vofu: [153 135 120 128  95 113 118  82 151 180 160 166]
zulip: [161 118 167  98 123  42 123 115 136 140 133  85]
Ripu: [135 135 133 157 157 121 105 123 119 110 118 132]
sizod: [115  98 133 136 167 123 161  85 123 117  42 140]
zot: [217 142 132 113 121 170 117  85 149 141 146  47]
vofa: [179 143  83 182 111 133  89 145 143 137 118  99]
dud: [153 135 120 128  95 113 118  87 150  95 119 140]
leliz: [133 136 146 152 141 169 155 111 177  70 135 161]
nuzu: [148 121 206 145 116 147 101 168 126  75 129 147]
Beb: [161 118 167  98 123  42 123 115 136 140 113 114]
perm: [133 115 123  42 161 118 123  98 140  85 167 136] => zulip
perm: [ 98 123  42 123 115 136 140 113 114 161 118 167] => Beb

Doro: [ 88 108 183 213  97  93 194  73  88 187  91 108  76]
pomoz: [125 137 145 105 111 109 122 133 121 150 104 139 142]
Sipar: [113 140  90  71 116 146 175 105 137 147 139 105 101]
boken: [145 158 120 163 126 162 137 105 104 124 112 148 144]
limip: [144 126 104 112 137 163 120 147 162 105 158 124 145]
Gud: [156 140  90  70 143 162  91 167 166  93 156 140 169]
bisim: [166 140  56  86 193 155  62 161 142  38 178 139 139]
sape: [161  60 117 103 148 154 124 106 153 162 142 128  74]
kab: [148 153 106  60 142 117  74 161 128 103 124 154 163]
Nele: [166 140  56  86 193 155  62 161 142  38 178 114 112]
asked: [104 124 112 148 144] => boken
rest: [140  90  70] => [143 162  91 167 166  93 156 140 169]
perm: [ 71  90 101 105 105 113 116 137 139 140 146 147 175] => Sipar
perm: [163 154 124 103 128 161  74 117 142  60 106 153 148] => kab
perm: [145 144 126 104 112 137 163 120 147 162 105 158 124] => limip

bedo: [ 68 124 132 145 108 183 164]
vutu: [101  57 178 143 111  99 177]
nivat: [ 54 100 156 198  82 106 139]
rad: [ 68 145 109 124 132 164 183]
perm: [164 183 108 145 132 124  68] => bedo
perm: [106 198 139 100  82 156  54] => nivat
perm: [124 132 164 183  68 145 109] => rad
perm: [100  54 139 198 156  82 106] => nivat

Tek: [108 121 179  64 120 106 116 199 145 120  99 219 115  88 126 100  86 110
 103 139 187 139 147 128 140 123 112 187  89  85 120 104]
vode: [103 150 141  57 151 133 148 150 151 151 105 172 155 103 160  71 105  96
 102 152 162 153 148 129 140 123 112 144  72 105 151 134]
bulek: [111 148 138 145  89  64  84 141 185 151 103 158  83  96 123 126  92 115
 107 171 184 171 195 115 172  95 184 138 139  73 150  58]
kidi: [149  97  41  91 151 140 151  82 152 180 132 112 161 143 171  94 102  80
  90 132 121 132 126 179 130 169 150  92 133 116 146 149]
Nubo: [ 92 160 150 155 156 105  71 172  96 144 150 103 141 151 133 162 151 162
 105 151 152 135 153  72 105 103 151 148 151  57 148 102]
bokub: [122 179  81  91 151 140 151  82 152 180 132 112 161 143 171  94 145 114
 128 159 135 160 150 164 156 155 103  75  89 136 179 145]
perm: [ 57  71  72  96 102 103 103 105 105 105 112 123 129 133 134 140 141 144
 148 148 150 150 151 151 151 151 152 153 155 160 162 172] => vode
asked: [121 132 126 179 130] => kidi
asked: [105 151 152] => Nubo
rest: [128 140 123 112] => [187  89  85 120 104]
asked: [148 150] => vode

palis: [146 132 136 112 127 106 120 130  98 130 100 145 114 101 143 143 133  98
 124 158 142 134 180 117 141 113 130 112 128 119 133 131 139 114 133 145
 122 144 141 140 141 120]
lufa: [138 145 132  83 127 103 138 125 140 136  96 140 120 105 129 140 129 115
 117 152 137 131 178 121 126 115 136 112 120 106 126 119 142 151 130 147
 129 137 139 125 110 130]
Virem: [151 103  99  97 110 128 145 135 119 127 108 148 109 131 141 130 151 136
 123 166 126 125 163 107 154 143 138 108 155 113 130 136 139 119 137 139
 131 113 132 144 134 128]
lafo: [152 113  91  90 132 135 129 157 153 135 128 121 114 134 134 112 138 108
 113 124 113 109 130  98 153 145 140 117 151 126 140 147 151 108 118 130
 129  98  71  89 136 129]
Bamu: [148 125  81 112 130 123 135 119 130 143 102 133 113 109 133 154 138 115
 125 158 110 133 149 131 134 115 133 112 115 109 135 114 132 143 128 148
 131 130 130 125 154 147]
Vibu: [153 129 118 108 123 133 119 150 153 153 115 128 129 142 128 108 125  84
 120 113 122 118 123 109 142 136 129 130 133 111 134 130 139 114 133 127
 138 125  95  80 132 131]
zefen: [157 117  85 108 131 123 148 133 146 141 108 136 112 112 133 146 138 103
 124 156 108 130 161 117 134 125 137 115 128 118 126 111 137 129 125 145
 133 132 125 121 141 141]
Pere: [140 121 107 149 138  96  96 122 113 141 125 125 124 144 119 149 127 134
 136 134 126 102 113 142 107 118 141 130 124 129 127 138 107 124 121 118
 111 129 146 104 130 124]
zeze: [172 109  85 167 143 145 135 139 144 153 115 150 110 123 140 144 148  62
 141 172  87 146 142 119 145 113 128 149 109 120 119 105 116 131 145 147
 129 153 123 102 172 150]
darid: [151 138 111  35 120 103 143 133 161 137  93 133 121 113 112 123 127 134
 112 160 124 122 168 105 123 129 146 105 131 120 124 105 167 131 120 144
 130 108 125 121  92 138]
rest: [146 141 108 136] => [112 112 133 146 138 103 124 156 108 130 161 117 134 125 137 115 128 118
 126 111 137 129 125 145 133 132 125 121 141 141]
rest: [131 123] => [148 133 146 141 108 136 112 112 133 146 138 103 124 156 108 130 161 117
 134 125 137 115 128 118 126 111 137 129 125 145 133 132 125 121 141 141]
rest: [130 139 114] => [133 127 138 125  95  80 132 131]
asked: [172 109  85 167 143 145 135 139 144 153 115 150 110 123 140 144 148  62
 141 172  87 146 142 119 145 113 128 149 109 120 119 105 116 131 145 147
 129 153 123 102 172 150] => zeze
rest: [133 132 125 121 141] => [141]
perm: [ 35  92  93 103 105 105 105 108 111 112 112 113 120 120 120 121 121 122
 123 123 124 124 125 127 129 130 131 131 133 133 134 137 138 138 143 144
 146 151 160 161 167 168] => darid
rest: [151 126] => [140 147 151 108 118 130 129  98  71  89 136 129]

rozar: [171 142 151 171 166 120 129 163  95 132 198 160]
Rok: [112 107 148  82 155 104 154  93 173 152 142 115]
Deloz: [150  99 163  93 167  83 162 114 149 143 158 131]
nof: [118 105 152  81 158  98 157  95 169 151 146 117]
zoku: [136 133  75 210  91 168  60 136  98  93  73 156]
fof: [ 76 159 114 113 103 177 132 117 164 147 103 105]
Gur: [114 166 150 158 149 131  93 163 162  99  83 143]
talor: [189 123 161 127 141  94 159 173  90 115 151 142]
tige: [ 86 152  69 182  79 201  71 114 144 118  55 133]
Zezub: [109 105 154  70 159  99 164  90 180 157 146 111]
lam: [186 123 173 108 148  87 175 171 100 124 162 136]
pibef: [104 173 152 112  82 154 148 155 107 142 114  93]
perm: [154  93 112 173  82 148 104 107 115 155 152 142] => Rok
perm: [131 158 143 149 114 162  83 167  93 163  99 150] => Deloz
rest: [152 142] => [115]
rest: [ 75 210] => [ 91 168  60 136  98  93  73 156]

Rito: [130 120 106 163 120 101  97 127 149 128]
kogat: [137 126 119 164  95 138  88 112 124 123]
Ginir: [122 124 140 186  80 114  88 127 149 127]
bodi: [130 147 128  80 140 186  88 114 102 107]
mek: [121 142 138 163  97 136  80 125 156 147]
zun: [136 163 147  97 125 138 121 156  81 142]
Bogu: [139 118  93 142 115 100 113  89 105 142]
asked: [140 186  80 114  88 127 149 127] => Ginir
perm: [127 149 127 122 124 140 186  80 114  88] => Ginir
rest: [125 156] => [147]
asked: [136  80 125 156 147] => mek
perm: [ 97 138 156  80 142 147 125 136 163 121] => mek
rest: [138 163  97] => [136  80 125 156 147]
asked: [127 149 127] => Ginir

lig: [115 168 153 128 108  98 105  92 145 118 127 128  94 128 126 138 154 176
 126 128 172 134  80 120 112 151 143 115 144 138 101 100 132 167 128  72
 143  75  83 137 149 137 128 128 139]
lamir: [119 178 153  91 106 104 105  90 128 108 135 116  95 147 129 128 141 128
 119  90 173 138  79 120 104 146 138 117 143 131  98  95 134 167 156 128
 125  91 128 151 136 142 134 128 153]
govop: [126 135 116 108 125 118 128 116 123 139 141 142 128 142 128 122 120 126
 114 149 123 129 140 128 147 128 128 107 131 124 134 107 133 127 128 119
 129 130 128 128 130 126 153 108 154]
leka: [166 136 153 104 120 128 112  94 128 128 127 141  90 139 128 128 139 168
 125  93 128 136  92 128 103 163 128 126 153 132 104 111 130 128 171  74
 139  75  93 147 128 135 139 118 148]
Poso: [115 168 153 128 108  98 105  92 145 118 127 128  94 128 126 138 154 176
 124 128 156 134  80 120 112 151 143 115 144 138  96 100 129 167 148  72
 143  75  83 137 149 137 128 128 139]
Lov: [125 128 131 128 127 128 127 123 124 128 128 124 129 135 119 133 116 124
 116 144 128 125 128 128 142 133 126 128 137 123 128 114 120 128 134 129
 126 131 132 128 138 133 127 119 138]
mer: [112 145 115 113 122 128 117 128 122 123 133 137 119 139 119 128 118 137
 111 129 142 128 134 126 128 142 128 112 135 131 128 120 135 141 151 128
 122 117 105 151 123 126 154 112 150]
gisa: [118 128 147 128 122  86 130  71 154 133 138 117  85 122 131 144 172 196
 128  99 164  97  91 114 102 128 165 136 151 118  93  90 111 140 170 128
 144  96 113 124 167 136 123  98 134]
nutas: [135 128 128 124 138 125 128 128 128 133 127 142 126 133 119 131 120 134
 129 123 128 128 127 128 138 125 124 128 144 126 129 127 116 124 132 119
 129 133 131 128 137 116 128 114 123]
tika: [108 164 138  87 124 107 106  94 140 131 127 139  85 140 128 137 123 128
 101 100 163 143 130 112 104 159 149 118 146 123 115 110 110 132 172  89
 130  97  82 128 154 126 137 129 153]
perm: [114 116 116 119 119 120 123 123 124 124 124 125 125 126 126 127 127 127
 128 128 128 128 128 128 128 128 128 128 128 128 129 129 131 131 132 133
 133 133 134 135 137 138 138 142 144] => Lov
asked: [167 136] => gisa

rek: [108 107  90 171 123 133 118  80 147  96 150 144 168 130  75 126 150 149
 130 123 151 134 138  75 130 148 141]
lof: [152 110 163 116  89 109 154 120 120  86  95  98 115 160  80  89 102 115
 140 171 116 109 148 141 100 100 107]
lese: [123 150 107 147  96 133 108  90 171 118  80 144 168 130  75 126 150 149
 130 123 151 113 138  75 130 148 141]
reg: [146 188  77 112 111 112  90 103  93  87 106 186 156 182 117 145 101 115
 121 106 104 100 113 137 108 134 174]
toru: [208 101 158  99 139 111 138  88 124 120 150 141  87 166  71  81 120 138
 150 188 144 124 132 126  77 117 128]
buves: [145 100 174 106 115 111 182 186  77 106 118 112  87 146 121 103 101  93
 137 156 108 112 134 188 113  90 104]
asked: [123 150 107 147  96 133 108  90 171 118  80] => lese
asked: [115 111 182 186  77 106 118 112  87] => buves
rest: [150 141  87 166  71] => [ 81 120 138 150 188 144 124 132 126  77 117 128]
perm: [134 150  75 123 148 107  96 130 151 141 123 144 168  75 130 138 149 118
 108  80 150 126 171 133  90 130 147] => rek
perm: [104 145 100 174 106 115 111 182 186  77 106 118 112  87 146 121 103 101
  93 137 156 108 112 134 188 113  90] => buves
rest: [115 121 106] => [104 100 113 137 108 134 174]

ramor: [223 144 105 156 135 145 147 147  86 152 119 169 154 127  97  85 138]
tevi: [190 136  97 106 135  89 154 141 160 164 126 154 100 167  82  88 120]
ris: [207 111 145 125 125 161 147 202 121  90 106 133 157 153 121  95 126]
perm: [ 95 126 207 111 145 125 125 161 147 202 121  90 106 133 157 153 121] => ris
rest: [125 125] => [161 147 202 121  90 106 133 157 153 121  95 126]

mebof: [168 144  92 203  43]
kig: [197 186 124  42 100]
gifut: [ 50 160 198 154  75]
rukul: [ 43 143 203 168  92]
bir: [203 169 123 202 175]
Bemeb: [ 63 175 198 147  64]
perm: [ 43 203  92 144 168] => mebof
asked: [143 203] => rukul
perm: [ 43  92 143 168 203] => rukul
asked: [203 168] => rukul
perm: [186 197  42 100 124] => kig

Sino: [168 163 212 112  95]
nenef: [ 74 148 180  83 211]
Gopo: [168 163 212 111  95]
risa: [176 110 112 132  98]
kigi: [177 110 112 211  83]
rest: [176 110] => [112 132  98]
asked: [ 83 211] => nenef
rest: [212 112] => [95]
asked: [168 163 212 112  95] => Sino

Fafu: [ 84 194 124 128 124 134  81]
met: [ 64 129  96 149  96 189 120]
dilo: [123 124 129 124 134 124 139]
mas: [147 182 151 154 159  91 102]
tam: [ 84 194 134 218 118 119  81]
Punev: [ 73 204 113 172 113 162  88]
Bot: [124 139 124 128 123 134 124]
mufe: [152 214 150 127 137 100  97]
perm: [ 81 119 118 218 134 194  84] => tam
rest: [124 128 123 134] => [124]
perm: [139 123 128 134 124 124 124] => Bot

mazu: [154 104 108 136 151 155]
velik: [154 103  96 118 156 141]
sovi: [154 104 116 154 151 136]
mano: [154 104 108 136 151 163]
Vifos: [154 104 116 136 151 155]
perm: [155 151 136 108 104 154] => mazu
asked: [154 104 116 136 151 155] => Vifos
asked: [154 104 108 136 151 155] => mazu
perm: [155 151 136 116 104 154] => Vifos

suvum: [ 66 109  92 176 106  96]
dar: [ 66 109  92 176 107  96]
Suro: [107 109  96  91 176  66]
rest: [107 109  96  91] => [176  66]
asked: [ 66 109  92 176 106  96] => suvum
perm: [ 96 176 107  66  92 109] => dar
asked: [ 96  91 176] => Suro
perm: [ 96 106 176  92 109  66] => suvum
rest: [176 107] => [96]
rest: [ 66 109  92 176 107] => [96]

gup: [113 183 100 138 117 125 157 167 182 105 113 101 180 134 138 163 119  69
 119  72 146  87]
Fezak: [ 77 214 102 156 125 145 154 150 159 105 107  78 154 138 108 119 116  91
  66 144 139 113]
Mebin: [ 59  96 126 119 153 152 170 105 141 133  95 142 110 134 115 104 185  98
 121 161 143 165]
tuvup: [157  69 134 138 163  72 119 184 117 146 113 101 113 167  87 182 125 100
 138 180 119 105]
ful: [119 146 162 105 125  69  87 134 138 167 113 117 100 182  72 119 183 138
 157 113 180 101]
rest: [119 183] => [138 157 113 180 101]
rest: [ 69  87 134 138] => [167 113 117 100 182  72 119 183 138 157 113 180 101]
perm: [ 69  72  87 100 101 105 113 113 117 119 119 125 134 138 138 146 157 163
 167 180 182 183] => gup
rest: [167 182] => [105 113 101 180 134 138 163 119  69 119  72 146  87]
perm: [134 105 121  59 165 170 133 115 142  96 152 161 153 185 143 104 126 110
  95  98 119 141] => Mebin

dil: [117 125 128 121 137 141]
mig: [206 144 146  64  80 107]
Dab: [ 80 144 147 206  64 107]
mip: [183 185 137 100 108 120]
tuno: [145 144 146 124 115 111]
gilu: [106  84 100 210 162 122]
perm: [146  80 206 107 144  64] => mig
asked: [145 144 146 124 115 111] => tuno

kuz: [152  80 154 105 165 139 152 124 116 153 128 177 159 115 144 131 148 112
 114 127  83 139  76 132 133 120 137 124 113 165 149 148  94 107 158  96
 140 124 149 182 116 136 112 123 130 165 112 115 164 111 154  99 140 113
 120 129  93 132 108 106]
Mopub: [163  94 132 106 166 109 134 143 110 125 149 130 100 127 129 131 106 142
 106 106  98 123 159 120 153 114 139 134 131 145 117 135 111 115  93 137
 109 130 128 120 116 172 178 145 118 125 149 130 123 132 126 111 119 100
 156  65 106 156 117 133]
Dobu: [ 79 143 138 110 100 119 113 117 129 135 127 162 122 113 131 121 125 152
 120 162 111 144  89 156 143 107  96 145 154 122 113 111 130 179 120 101
 120 122  97 171 152 146 115 100 100 140  79 119 125 101 108 117  92 124
 118 100 163 100 112 119]
gariv: [123 120 109 110 131 130 119 149 106 135 106 111 101 145 116 106 100 130
 178 149 128 125 106 137 117 163 130 106 126 134 156 132  65 134 145 166
 127 117 123 125 109 172 115 132 129 159 139 131 142 111  98 156 118  93
 153 133 120 143 114  94]
perm: [ 79  79  89  92  96  97 100 100 100 100 100 101 101 107 108 110 111 111
 112 113 113 113 115 117 117 118 119 119 119 120 120 120 121 122 122 122
 124 125 125 127 129 130 131 135 138 140 143 143 144 145 146 152 152 154
 156 162 162 163 171 179] => Dobu
rest: [130 123] => [132 126 111 119 100 156  65 106 156 117 133]
perm: [ 94 114 143 120 133 153  93 118 156  98 111 142 131 139 159 129 132 115
 172 109 125 123 117 127 166 145 134  65 132 156 134 126 106 130 163 117
 137 106 125 128 149 178 130 100 106 116 145 101 111 106 135 106 149 119
 130 131 110 109 120 123] => gariv

Lidub: [ 93 142 115 107 108 117 134 135 127 139  96 133  83 105 132 114 129 119
  64 151 163 137 135 134 122  79 133 162 136 118  52 104 133 140 147 119
 168  78 153 133 111 204 156 154 134  90 130 163 120]
subuf: [ 87 141 117 110 115 123 135 144 129 136  95 132  77 110 138 112 127 118
  60 150 163 141 137 135 118  87 127 170 140 125 165  57 129 129 165 143
 122  92 141 137 114 201 155 154 136  85 125 153 120]
kor: [115 141 107  98  92 104 128 115 123 144 103 136 109  93 115 120 134 117
  87 151 160 124 131 129 136  62 151 133 124 134  64 134 146 143 121 124
 162  99 169 122 106 203 158 147 128 104 146 182 122]
Tode: [122 142 105  98  89 100 126 109 122 148 106 136 117  91 110 124 134 119
  97 151 158 121 129 128 139  60 155 124 121 139  69 144 149 146 114 125
 160 108 171 119 105 198 157 145 126 111 150 186 124]
mumo: [107 141 108 101  96 108 129 122 125 143 101 137 100  96 120 118 132 118
  78 152 162 128 133 131 132  66 146 142 129 129  57 125 141 143 129 122
 165  92 165 126 108 205 159 151 129 100 141 177 122]
Ledi: [130 142 105  97  87  96 124 103 121 148 111 138 126  89 105 126 137 119
 106 148 154 117 128 125 143  59 159 115 119 141  78 154 152 145 107 127
 155 116 172 115 106 192 155 140 124 116 153 189 124]
perm: [122 177 141 100 129 151 159 205 108 126 165  92 165 122 129 143 141 125
  57 129 129 142 146  66 132 131 133 128 162 152  78 118 132 118 120  96
 100 137 101 143 125 122 129 108  96 101 108 141 107] => mumo
asked: [129  57 125 141 143 129 122 165  92 165] => mumo

lufi: [109 142 126  70 112  95 143 161 120 134 123 142 178  97 162 198 167 144
 173 143 178  86 161 105 109 176 134 149 172 152 160 112  99 177 145  83
 118 123 141 127 110 189 181 108 106 132  64 155 165  94 126 142 114]
nati: [142 132 118 145 149 173  95  70 123 161 143 142 127 105 177 142  86 109
 167 106 176 123  97 178 162 155 112 143 108 160 161 127  99 134 181 178
  94  83 172 114 110 112 189 120 152 126 109 141 165 198 134 144  64]
tude: [136 134 133 160 153 157 122 122 141 162 144 152 130 123 159 138 118 116
 153 117 173 119  98 178 162 146 121 139 129 173 142 141 118 146 178 153
 121 132 157 128 140 130 180 121 143 154 118 137 165 187 123 142 114]
asked: [121 132 157] => tude
perm: [144  64 142 132 118 145 149 173  95  70 123 161 143 142 127 105 177 142
  86 109 167 106 176 123  97 178 162 155 112 143 108 160 161 127  99 134
 181 178  94  83 172 114 110 112 189 120 152 126 109 141 165 198 134] => nati
rest: [ 97 178 162] => [155 112 143 108 160 161 127  99 134 181 178  94  83 172 114 110 112 189
 120 152 126 109 141 165 198 134 144  64]

mav: [126 115 112 122 154 144 127 141 135 151 123 127 142 125 124 123 130 126
 119 121 133 127 127 134 146 152 158 134 124 118 149 102 113 122 118 138
 126 116 116 128 119 142 128 123 103 137]
vuli: [ 95 113 141 122 143 153 114 142 134 152 108 109 103 134 146 137 117 127
  85 111 141 153 115 144 144 141 156 157  93 135 146  93 165 122 122 133
 156 135 120 111 108 189 151 114 130 137]
lipu: [ 95 113 141 122 143 153 114 142 134 152 108 109 103 134 146 137 117 127
  85 111 141 153 115 144 144 141 156 157  93  89 151 117  85 122 117 147
 109 102 114 167 141  99 105 139  70 138]
Ruv: [135 116  93 121 162 140 134 140 135 150 130 140 151 120 114 115 143 126
 128 124 131 119 138 128 145 159 160 125 129 110 148 109  96 122 116 142
 115 111 116 146 127 128 120 127  92 137]
Gep: [135 116  93 121 162 140 134 140 135 150 130 140 151 126 114 115 143 126
 128 124 131 119 138 128 145 159 160 125 142 110 148 109  96 122 116 142
 115 111 116 146 127 128 120 127  92 137]
zaze: [129 116 109 121 157 144 128 141 135 151 125 130 144 124 122 121 132 126
 122 122 132 125 131 131 145 153 158 131 126 116 146 104 108 122 117 140
 123 115 116 132 121 139 126 123 100 137]
rest: [156 157  93 135 146] => [ 93 165 122 122 133 156 135 120 111 108 189 151 114 130 137]
asked: [ 95 113 141 122 143 153 114 142 134 152 108 109 103 134 146 137 117 127
  85 111 141 153 115 144 144 141 156 157  93 135 146  93 165 122 122 133
 156 135 120 111 108 189 151 114 130 137] => vuli
rest: [142 110 148 109] => [ 96 122 116 142 115 111 116 146 127 128 120 127  92 137]

Kem: [121 114 120  56  57  98 130 114]
Kinu: [107 114 121  56  98 103 130 115]
til: [114 114 107 121 130  56  98 103]
mufiv: [ 88 122 111 120  61  59 135 151]
Tozir: [131 141  79 141 100 139 111  77]
perm: [115 121  98 103  56 107 114 130] => Kinu
asked: [114 120  56  57] => Kem
rest: [121 114] => [120  56  57  98 130 114]
perm: [ 56  98 103 114 114 107 121 130] => til
rest: [114 121  56] => [ 98 103 130 115]

